0: [1.1  1.3  1.05 0.98 0.88 0.99 1.08 1.11]
1: [-1.26  0.82 -0.73 -1.35  1.03 -1.17  0.8  -1.44]
2: [0.99 0.7  0.35 1.14 0.23 1.02 0.97 0.47]
3: [ 0.85  0.85  0.84  0.57 -0.04  0.73 -0.46  0.91]
4: [0.5  0.55 1.25 0.52 1.36 0.6  1.25 0.83]
5: [-1.06  0.73 -0.96 -1.34  1.04 -1.03  0.87 -1.43]
6: [-0.63  0.92  0.99  1.07 -0.83  0.96 -1.   -0.76]
7: [1.2  1.03 0.91 1.2  1.12 0.74 1.26 1.  ]
8: [-0.64  1.06  1.02  0.99 -0.8   1.12 -0.98 -0.75]
9: [-0.05 -0.98 -1.28 -0.22 -0.21 -1.2  -0.06 -0.46]
10: [0.8  0.74 1.18 1.11 1.19 1.15 1.31 0.94]
11: [-1.17 -0.41 -0.78 -0.63  0.32 -1.06  0.87 -1.12]
12: [1.2  1.14 0.48 1.27 0.77 1.22 0.96 1.27]
13: [ 0.87 -1.01 -0.9  -0.96  1.   -0.87  0.95  0.88]
14: [-1.37 -1.27  0.18 -0.54  0.45 -0.65  0.55 -0.88]
15: [1.09 1.21 1.3  1.27 0.84 1.33 1.11 1.06]
16: [ 1.1   1.05  0.83  0.95 -0.15  1.27 -0.32  1.17]
17: [0.5  1.03 1.15 0.45 0.56 1.09 0.36 0.68]
18: [0.94 0.62 0.36 0.05 1.06 0.56 1.17 0.99]
19: [ 1.02 -0.77  0.82  1.07 -1.16  1.06 -0.94  1.09]
20: [-0.61 -0.92 -0.78 -0.35  0.61 -0.41  0.8  -0.68]
21: [-1.27 -1.5  -1.7   0.36 -1.7   0.46 -1.53 -1.03]
22: [-1.01  0.89 -0.86 -1.33  0.95 -0.99  0.95 -1.31]
23: [-1.74 -1.84 -1.84 -1.58 -1.82 -1.93 -2.02 -1.23]
24: [-1.63 -1.62 -1.04 -1.74 -0.87 -1.43 -0.61 -1.32]
25: [0.73 0.76 1.11 1.05 1.15 0.69 1.26 0.53]
26: [-0.86  0.86 -0.79 -0.91  0.94  0.1   1.   -1.06]
27: [-1.64 -1.7  -1.39 -1.75  0.56 -1.57  0.76 -1.66]
28: [-1.61 -1.68 -1.58 -1.78 -0.16 -1.57  0.52 -1.23]
29: [0.24 0.93 0.85 0.57 0.83 0.92 0.79 0.48]
30: [1.02 1.34 1.32 1.15 1.37 1.2  1.31 0.83]
31: [0.98 0.96 1.13 0.57 0.82 0.78 0.43 0.7 ]
32: [-0.76 -0.94 -1.3   0.03 -1.   -0.54 -0.95 -1.33]
33: [1.07 1.15 0.74 1.03 0.71 1.17 0.37 1.04]
34: [-1.51 -1.51 -0.49 -1.38 -0.53 -1.7  -0.74 -0.84]
35: [1.19 1.21 1.04 0.75 1.18 1.25 0.97 1.21]
36: [0.88 1.23 1.06 0.51 0.5  0.3  0.6  0.27]
37: [-1.01  0.81 -0.82 -1.36  0.91 -0.97  0.99 -1.28]
38: [ 1.03 -0.92 -0.99 -0.8   1.02 -0.9   1.09  0.85]
39: [-1.44 -0.94 -1.04 -0.46 -0.77  0.26 -1.17 -1.5 ]
40: [ 0.87 -1.07 -0.84 -0.92  1.01 -0.95  0.95  0.94]
41: [-0.82  1.02 -0.41 -0.91  0.89  0.12  0.95 -1.03]
42: [-1.24  0.08  0.34 -0.6   0.04 -1.33  0.39 -1.32]
43: [-0.49  0.95 -0.82 -0.48  1.02 -0.75  0.97 -0.37]
44: [ 0.24  0.53  0.95  0.77  0.35  0.22  0.17 -0.01]
45: [-0.6  -1.7  -1.81 -1.08 -1.93 -1.78 -2.12 -0.72]
46: [0.96 1.04 1.17 1.19 0.84 0.9  0.96 0.81]
47: [1.05 1.15 1.04 1.07 0.99 1.24 1.   1.33]
48: [-0.64  1.05 -0.62 -0.67  1.04 -0.79  1.   -0.6 ]
49: [0.74 0.77 1.14 0.65 1.17 0.61 1.31 1.15]
50: [-1.93 -1.73 -2.11 -1.63 -2.1  -2.02 -2.17 -1.93]
51: [-0.79 -0.91 -1.76 -1.39 -2.02 -1.36 -1.99 -1.17]
52: [ 0.77 -0.53  0.96  0.72 -0.83  0.92 -0.67  0.78]
53: [ 1.06 -0.77  0.99  1.24 -1.16  1.05 -0.9   1.13]
54: [0.63 0.74 1.12 0.61 1.33 0.59 1.18 0.73]
55: [0.84 1.13 1.2  1.13 1.26 0.81 1.38 0.52]
56: [0.86 0.65 1.09 0.89 1.21 1.02 1.02 0.76]
57: [1.25 1.25 1.3  1.26 1.35 1.28 1.34 1.03]
58: [-1.11  0.54  0.61 -0.31  0.85  0.49  1.09 -0.89]
59: [-1.08 -1.26 -0.01 -0.98  0.49 -1.26  0.37 -1.36]
60: [-0.2  -0.37 -1.03 -0.46  0.69 -0.21  0.85 -0.06]
61: [-0.89  0.36  0.57 -0.93  0.9   0.57  0.99 -0.93]
62: [-0.42  1.12  0.99  0.91 -0.67  0.92 -1.08 -0.46]
63: [ 0.07 -0.16  0.5  -0.03  0.39  0.22  0.73  0.25]
64: [ 1.01 -0.83  0.97  0.92 -1.28  0.44 -0.98  0.99]
65: [ 0.9   0.16 -0.1   0.96 -0.64 -0.02 -1.21  0.96]

[ 1.05  0.85  0.07  1.06 -0.82 -0.16 -1.05  1.02] 65 3 16
[ 0.58  0.94  0.11  0.82  0.39  0.67 -0.1   0.55] 3 33 44
[ 0.9   0.45  0.86  0.61  1.1   0.81 -0.07  1.08] 31 33 17
[ 0.01  0.95  1.07  0.35 -0.77  0.94 -0.85 -0.03] 62 8 6
[ 1.29  0.91  1.02  1.03 -0.54  1.13 -0.61  1.14] 16 3 52
[0.25 0.71 0.96 0.1  0.95 0.47 0.84 0.18] 29 54 4
[-1.29 -1.2  -1.3  -1.43  0.77 -1.62  0.82 -1.32] 27 28 11
[-0.97 -0.4  -0.87 -0.3  -1.45 -1.15 -0.21 -1.42] 32 9 39
[0.46 0.9  1.17 1.13 0.58 0.26 0.29 0.08] 44 36 31
[-0.67  0.91  0.02 -0.82  1.02  0.41  0.8  -1.01] 41 61 26
[ 1.01 -0.73  1.03  0.8  -0.81  0.96 -0.69  0.72] 52 19 53
[-0.99 -0.96 -0.89 -1.24 -0.94 -1.02 -0.95 -0.14] 34 24 32
[0.59 0.26 0.3  0.08 1.1  0.39 0.7  0.77] 18 63 54
[-0.35 -0.38 -1.59  0.02 -1.72 -0.49 -1.76 -1.15] 32 21 51
[ 0.41  0.8   0.26  1.12 -0.01  1.11  0.35  0.71] 2 33 16
[-0.25 -1.17 -1.1  -0.34  0.87 -0.63  0.97 -0.36] 20 60 9
[ 1.07  0.31 -0.1   0.96 -0.83 -0.1  -0.89  1.  ] 65 3 64
[ 1.07 -0.87  0.87  0.92 -1.22  0.29 -1.02  1.04] 64 19 53
[-0.68 -0.05 -0.48  0.05 -1.55 -0.77 -1.53 -1.47] 32 39 51
[-0.24 -0.5  -0.85 -1.1  -0.42 -0.57 -0.5   0.02] 9 60 20
[-0.01  1.15  1.07  0.81 -0.74  0.92 -0.97 -0.01] 62 8 6
[-0.97 -0.26  0.48 -0.8   0.92  0.7   1.07 -0.8 ] 61 58 41
[-1.51 -1.54 -1.13 -1.51 -0.66 -1.7  -0.92 -1.58] 24 34 28
[ 0.22 -0.09 -0.22  0.11 -0.41  0.25 -1.17 -0.49] 65 62 32
[-1.54 -1.62 -1.3  -1.3  -1.1  -1.33 -1.31 -1.25] 24 34 23
[ 0.47  0.69  1.05  0.77 -0.12  0.62 -0.16  0.6 ] 3 44 17
[-1.35  0.    0.12 -0.99  0.59  0.1   0.62 -1.29] 61 58 41
[-0.11  1.05  0.87  0.94 -0.72  1.05 -0.91 -0.21] 62 8 6
[ 1.11 -0.65  0.96  1.08 -0.84  0.33 -0.98  1.11] 64 53 19
[ 0.66  1.13  1.02  0.64 -0.3   0.88 -0.63  0.56] 3 16 17
[ 0.86 -0.61  0.96  0.69 -0.77  0.96 -0.76  0.73] 52 19 53
[1.26 1.1  0.82 1.3  1.29 0.78 1.23 1.02] 7 0 57
[-0.5  -0.14 -0.62  0.22 -0.82  0.04 -1.23 -1.12] 32 39 21
[-0.78 -0.41 -1.03 -0.62 -0.95 -0.41 -1.11 -0.23] 32 39 9
[-1.18 -1.   -1.75 -1.62 -1.97 -1.33 -2.08 -1.22] 51 23 45
[-0.21 -0.14 -0.15 -0.34 -0.07 -0.04 -0.13  0.45] 63 60 44
[0.72 0.4  0.29 0.9  0.18 0.56 0.78 0.31] 2 44 29
[0.52 0.3  0.15 0.58 0.98 0.47 0.88 0.93] 18 29 54
[-0.68  1.03 -0.73 -0.85  0.89 -0.7   1.05 -0.88] 48 43 22
[ 0.83  0.93  0.55  1.05 -0.06  0.62 -0.15  0.8 ] 3 16 33
[-1.42 -0.73  0.4  -1.01  0.87  0.57  0.99 -0.99] 61 58 14
[ 0.89 -0.46  0.92  0.84 -0.67  0.94 -0.7   0.79] 52 19 53
[-0.86 -1.1  -1.5  -1.3  -1.65 -0.66 -1.61 -0.5 ] 51 45 32
[ 0.91  1.1   1.09  1.19 -0.07  1.15 -0.36  0.97] 16 3 33
[1.13 1.37 0.81 1.24 0.59 1.14 0.51 0.89] 33 12 46
[-0.42 -0.52 -1.07 -0.37 -1.35 -0.78 -1.36 -0.3 ] 32 9 51
[ 1.23  1.27  1.09  1.14 -0.21  1.05 -0.56  1.09] 16 3 33
[1.12 1.02 0.65 0.88 0.54 1.2  0.4  1.06] 33 12 31
[ 1.   -0.55  0.85  0.7  -0.74  1.07 -0.71  0.74] 52 19 53
[-0.35 -0.72 -1.55 -1.35 -1.66 -0.39 -1.77 -0.14] 51 45 32
[-0.59 -0.92 -1.52 -0.37 -1.49 -0.44 -1.62 -1.19] 32 21 39
[ 0.94  1.23  0.23  1.03 -0.73  0.18 -1.07  1.01] 65 3 16
[-1.67 -1.66 -1.15 -0.97 -1.75 -1.79 -1.82 -1.2 ] 23 45 51
[1.12 1.06 0.97 1.13 0.53 1.31 0.34 1.07] 33 47 12
[0.31 0.52 0.55 0.48 0.92 0.47 0.59 0.29] 29 44 63
[0.89 0.64 0.65 1.09 0.75 1.03 0.47 1.01] 33 46 12
[-0.8  -1.24 -1.24 -1.13  0.84 -0.41  0.8  -0.88] 20 11 60
[ 0.37  0.2   0.1   0.44  0.65 -0.02  1.02  0.3 ] 63 18 44
[ 1.04  0.87  0.61  1.07 -0.55  0.26 -0.78  0.98] 3 65 16
[ 0.83 -0.56  0.93  0.77 -0.87  0.84 -0.79  0.76] 52 19 64
[1.08 1.2  0.99 1.1  0.59 1.29 0.53 1.09] 33 47 0
[ 1.16  0.13 -0.07  0.7  -0.29 -0.01 -0.73  1.01] 65 3 52
[-1.08 -1.03 -1.65 -1.29 -1.45 -1.09 -1.16 -1.14] 51 24 45
[ 0.9  -0.63  0.95  0.59 -1.03  1.02 -0.8   0.74] 52 19 53
[-0.66  0.55  0.68  0.14  0.72  0.52  0.95 -0.86] 58 61 63
[ 1.06 -0.6   1.    0.89 -0.71  1.13 -0.58  0.84] 52 19 53
[ 0.88 -0.53  1.04  0.89 -0.91  0.98 -0.66  0.82] 52 19 53
[ 0.05 -0.86 -1.26 -1.11 -0.13  0.13 -0.07  0.54] 60 9 13
[ 0.97  0.4   0.06  1.02 -0.73 -0.18 -1.2   0.94] 65 3 64
[-0.02 -0.26  0.24 -0.24  0.47 -0.11  0.71  0.18] 63 60 44
[-1.39 -1.35 -1.59 -0.33 -0.91 -0.39 -0.23 -0.79] 32 39 9
[-1.51 -1.43 -1.29 -1.59 -1.23 -1.37 -1.2  -1.55] 24 23 34
[-1.07  0.3   0.64 -1.1   1.    0.64  1.13 -1.01] 61 58 41
[ 0.43  0.14 -0.13  0.43  0.74 -0.11  1.03  0.34] 63 18 60
[-1.82 -1.69 -1.7  -1.61 -1.64 -1.91 -0.32 -1.28] 24 23 28
[-0.31 -0.73 -1.18 -0.04 -1.48 -0.26 -1.28 -0.19] 32 21 39
[-0.38 -1.23 -1.41 -0.69 -0.78 -1.56 -0.4  -1.08] 9 32 34
[-1.37 -1.27 -0.31 -0.74 -0.7  -1.68 -1.3  -1.64] 34 24 32
[ 1.1   1.26  1.27  1.27  0.33  1.13 -0.38  1.01] 16 33 3
[-1.6  -1.54 -1.04 -1.76 -0.54 -1.66 -0.56 -1.68] 24 34 28
[1.27 1.03 1.03 1.24 1.21 0.78 1.13 1.05] 7 0 46
[-1.06 -1.13 -0.03 -0.39  0.25 -0.89  0.28 -0.87] 14 59 20
[ 0.14  0.45  0.58  0.22 -0.25  0.77 -0.84  0.3 ] 3 44 62
[ 0.04 -0.12 -0.43  0.59 -0.67  0.07 -0.79  0.53] 65 52 64
[-0.81 -0.63 -1.3  -1.1  -1.61 -1.16 -1.42 -0.95] 51 45 32
[ 0.3  -1.07 -0.74  0.05 -0.82 -0.82 -0.75  0.16] 9 32 65
[ 0.3   0.35  0.52  0.2  -0.03  0.65 -0.47  0.39] 3 44 63
[-1.45 -1.69 -1.94 -1.7  -0.97 -1.78 -1.66 -1.34] 23 24 50
[ 0.31 -0.22 -1.13 -0.52  0.17  0.37  0.3   0.63] 60 63 13
[-1.58 -1.06 -1.01 -1.62  0.73 -1.26  0.81 -1.55] 27 28 59
[-1.35 -1.19 -0.74 -0.98 -0.24 -1.54 -1.33 -1.41] 34 24 32
[-0.99 -1.06 -1.74 -1.45 -1.5  -0.86 -1.2  -0.92] 51 24 45
[ 1.08  0.96  1.05  1.18 -0.24  1.19 -0.59  1.06] 16 3 33
[-0.5  -0.2  -0.22  0.27 -0.02  0.54 -0.27 -0.75] 63 20 44
[-0.24  0.1   0.36 -0.69  0.48 -0.11 -0.23  0.23] 63 44 60
[ 0.75 -0.93  0.48  0.94 -0.23  0.16 -0.09  1.07] 52 64 19
[0.91 0.97 0.63 1.24 0.34 1.28 0.12 1.  ] 33 16 12
[-0.21 -0.65  0.26 -0.62  0.22 -0.4   0.81 -0.07] 63 20 60
[-0.98 -0.28 -0.14  0.26 -1.55 -0.43 -1.29 -1.23] 32 39 21
[-0.72 -1.03 -1.34 -0.14 -0.25  0.06 -0.38  0.02] 9 32 20
[-1.6  -1.36 -0.83 -1.4   0.56 -1.52  0.76 -1.62] 27 59 28
